One turn sends every row of this set to another row. A few are shown first. Where does it send the rows asked after them?
vato: [-12  22  32 -21 -22 -14 -59  20  23   5  16   8 -15]
bos: [-35   2 -13  -7 -29 -21 -10  20  39   3  -6  41 -16]
Zosek: [-13 -21   1  52   6   3  -6  10  12 -38  -6 -28   3]
Zuke: [ -4  18  14  -7   9 -43 -53  27 -37   0  13  18 -23]
Kodop: [  0  18   0  -9   7 -45 -55  29 -31   0  14  13 -33]
Dukuv: [-16  -1  23  55  14 -23   9   5  -9 -31  11 -13  25]
gavi: [-24   5  34  46  -1   6   6  -9 -10 -23   5  16  13]
vover: [-20 -15   6   3   7 -19  13  31  -5  32 -39 -37  18]
faf: [ 21   3   4 -46   7  12 -23  25 -31  -8 -10 -16 -19]
Nud: [-10  18   7 -45  -1 -28  27  29   9  19  -5   1  27]
ramaf: [-11  11 -12 -51  -8 -23  19  34  18  21 -10  -8  15]
keva: [  8  20   7  46   1 -19  25 -16 -13 -24  21   5  -6]
Reg: [-11 -13  -9   2   5 -21  14  30  -3  31 -38 -46   8]
Kes: [-25  15  16   2 -19 -38  10  12  16   1  10  56   0]
Begi: [ 13   3  15 -45   9  17 -24  26 -32 -10 -14 -13 -14]
Ral: [  6   6  -8  49  11 -37  17   3  -3 -32  18 -27   3]
pinu: [ 12  12 -34  37  -9 -13  11 -10  10 -23  12 -13 -31]
muz: [ 16   7  25 -42  11  12 -18  24 -40 -11  -9  -9  -7]
Zap: [-15  12  17  -9   7 -33 -62  33 -33   1   6  20 -21]
Suda: [ -6  11  -6 -12   3 -35 -63  30 -25   1   6  10 -35]
fem: [-30 -20 -20  41   1   2 -20  17  22 -29 -10 -34  -1]
veva: [ 14  34  15 -20 -20 -35 -43  14  18   5  28   3 -28]
pazaz: [  1  26  12 -25 -26 -20 -55  19  27   5  19   3 -29]
nav: [-23  13  10 -47  -3 -18  19  31  12  18 -11   1  29]
Kupug: [ 26  11  20 -42  13   2 -13  20 -41 -10  -4 -10 -11]
dukem: [  2  -8   7  57  11 -13   9   3   1 -41   5 -23   6]
galim: [ -3 -18 -13  51   4  -2  -2   8  15 -39  -2 -34  -6]
dipe: [-40 -16  15  46   8   1 -13  15   6 -32  -6 -18  21]
nipuv: [ -2  -1   5   7  10 -36  31  23 -16  31 -26 -36  17]
Gepe: [-17   9   5 -12   5 -27 -68  32 -25  -1   2  14 -29]
zir: [-12 -15  14  55   9  -3   1   7   1 -39  -1 -21  10]
dof: [ -7  28  46 -18 -18 -22 -49  15  12   2  22  16  -7]
fud: [-16  11 -26  -4 -29 -37   1  16  35   6   5  39 -26]
tido: [-23   7  -3 -50  -6 -14  15  35  19  20 -15  -4  21]
kugov: [ -1  -5  -9   4   5 -32  25  28  -7  31 -30 -43   6]
feg: [ 10  36  37 -17 -17 -36 -39  12   9   4  31  12 -15]
suvud: [  6 -11  -8  53   8 -14   8   4   7 -40   4 -31  -5]
Mibub: [-14  -8  15   6  10 -26  22  27 -14  30 -34 -35  23]
lev: [ -2  -6 -36  43   3 -24   1  10  17 -30   8 -40 -14]
popob: [-40   6  12  -1 -24 -21  -5  20  27   4  -3  53   1]
mika: [-19  -7 -31  33 -17  19 -14   1  24 -20  -8 -14 -28]
Tonum: [ 29  10   7 -43   9   3 -15  21 -34 -10  -3 -14 -20]
mive: [ -6  18  -8 -47  -3 -30  27  29  12  19  -4  -7  17]
Nelo: [ -9  18  -7   0 -21 -47  15  13  22   3  15  47 -16]
bino: [-42 -11  11  37  -9  28 -18  -1  11 -20 -13   4  -3]

vover -> Reg
dukem -> zir
Where do these go?
feg -> dof
Ral -> Dukuv
bos -> fud
pinu -> keva
Kupug -> muz
mive -> Nud
Zuke -> Zap

One turn sends every row of this set to another row. A few are shown first. Where does it send the rows asked after them?
lolu: [ -7  -2  29  17  24  72   0 -66  46  45  39   7  -2  16 -31  -8  24 -11
   7 -30   4 -37 -12  -7  20  64  28  35  -2]
Zok: [  6 -14  27  -8  48  30  -2 -24  47  -5   9 -24   2  12 -31 -30  30  53
  -7 -18  47 -39  21  -9  -7  -4 -34  28  20]
Mif: [-40   4  28 -11  38  52 -17  -7  13  24  19  47 -48 -14 -12  21 -39  54
  -8 -30 -34 -11  42 -11  -6  -5  16  39 -30]
Gep: [-32  -1  27  -3  36  62  18  10  48  -8  33  -2 -61 -24  10 -24   5  39
  41 -19  -9  -8  26 -22  14  -6 -40 -10  -9]
mozug: [-29  21  32  36  53  10  52   7  51  30  35  39 -20 -20 -14 -11  -7   5
   8 -23 -18 -55  29   7  41  24  31  51 -27]
luveb: [  5   4   6 -23  24 -26  21 -27  18   4  11   1 -56 -14 -17  -6  11  44
 -20 -14 -28  10  -9  -5  -1  12  -8   2  -3]
gikiz: [-25  10  -4 -40  33   5  -4 -15  30  14  47 -35 -27 -41 -22  10  26  39
  26 -28  37 -53  -3  15  19  42   3  -3 -26]
manis: [-14   0  24  -7  -1  57  11  -3  24  -9  23  -3  13  -8 -37  12  51  -3
 -17 -10   6 -32 -11 -23  46  34  -7  37  18]
fiz: [-36 -10   2  14  35  40  21 -31   5   5 -17  -5  -1  51 -16  -5   6  36
 -11 -61  14 -20  45   3  33 -12 -28  25 -12]
bepuv: [ -6  15  22  23  13  14 -32  -7  45  24  38  22  -7 -19 -41  -9  27  39
  -8 -60 -10 -95  -8  25  -1  11   1  41 -27]
buvaz: [ -8  19   6 -12  -5  53  11  17   0  16  54  10 -27  -6 -34  -5  36  62
   2 -53  20   0   6 -23  31  -3 -24  31  31]
vubu: [ 30   0 -14   8  57  10 -40   4  29  20  37  23 -22 -47 -15 -34  -3  29
  27 -59  22 -28  15  11  28   1   7  33  37]
Fak: [-32  -1  13   4  64  66 -32 -25  14  26  28  20  -8  12 -12 -32  -7  68
  23   5 -19 -43 -16 -26  -3  -7  29  47 -32]
Dadun: [ 13  49  19   0  66  25 -42 -19  -1  21  22   7 -32  -5  13  -9 -14  11
  40 -40 -11 -22  -4   5  20  47 -19 -13 -13]
zafez: [ 11  33  17 -12  12  23  -5 -18  70  46   4  20 -52  24 -41 -40 -15  21
  16 -60  -4 -33   4 -33  71  36   3  35  -6]
nelit: [-58 -41  20   5  49  27  -9 -11  34  69  17  11 -46  16 -36   0 -18  14
  16 -73  -6 -45  15   8  17  57   9  56 -19]
voti: [-68 -50  18  -3  24  25 -58 -16  30  24  28   6 -41  11   7   4  22  20
  24   1   8 -37   5  -8  16  39  -8  50   1]
Kug: [-32  48  33  13  46   8  13 -28  58  72  23   9 -59  12 -19   4  13  13
  -6 -42   8  13  35  -8   4  -9 -15  26 -18]
loku: [-36  44  17 -17  45   6 -27 -16  38 -12  23   7   6 -21 -34 -30  -8  -8
   3 -51  -5 -39  19  -9  78 -10   0  48  -1]
Pobo: [-27   5  16  24  39  41  -6 -57  14  24  55  27 -52  11 -13  -6   0   7
   4 -47 -30 -20  24  12 -17  34  60  45  32]
Voro: [  7  36   9 -17  35  10 -33  -2  33  10 -15  15 -66  16 -10  22  -7  -2
  -9 -14  -2 -34  41 -16  19  46  31  26  21]
ronu: [-41  -3 -25  23  63  72  26   8  47   0   8  -8 -44   6 -12 -24  23  29
  48 -54 -17 -33  18  -8  10 -24  22  38   5]
kozap: [-21  -2  29 -20  57  17  17 -34  48 -17  -2 -12  16   4 -34  -2  23  25
  32 -48 -21 -41 -19  15  13  50   3  80 -10]
mezun: [-58  35  18  -1  41  40  17 -18 -33  11  80  10 -48   6  -7 -18  -8  41
  17 -57 -13   0  28  -3  21  12   5  17  15]
felan: [-10 -23  12 -18   0  31  14 -40  40   3  -5  25 -14  12   9  24  13  59
  45 -35  -1   8  10   5  36  46 -15  66 -15]

zafez -> loku
felan -> fiz
Where do these go?
lolu -> manis
luveb -> Kug
Zok -> Gep

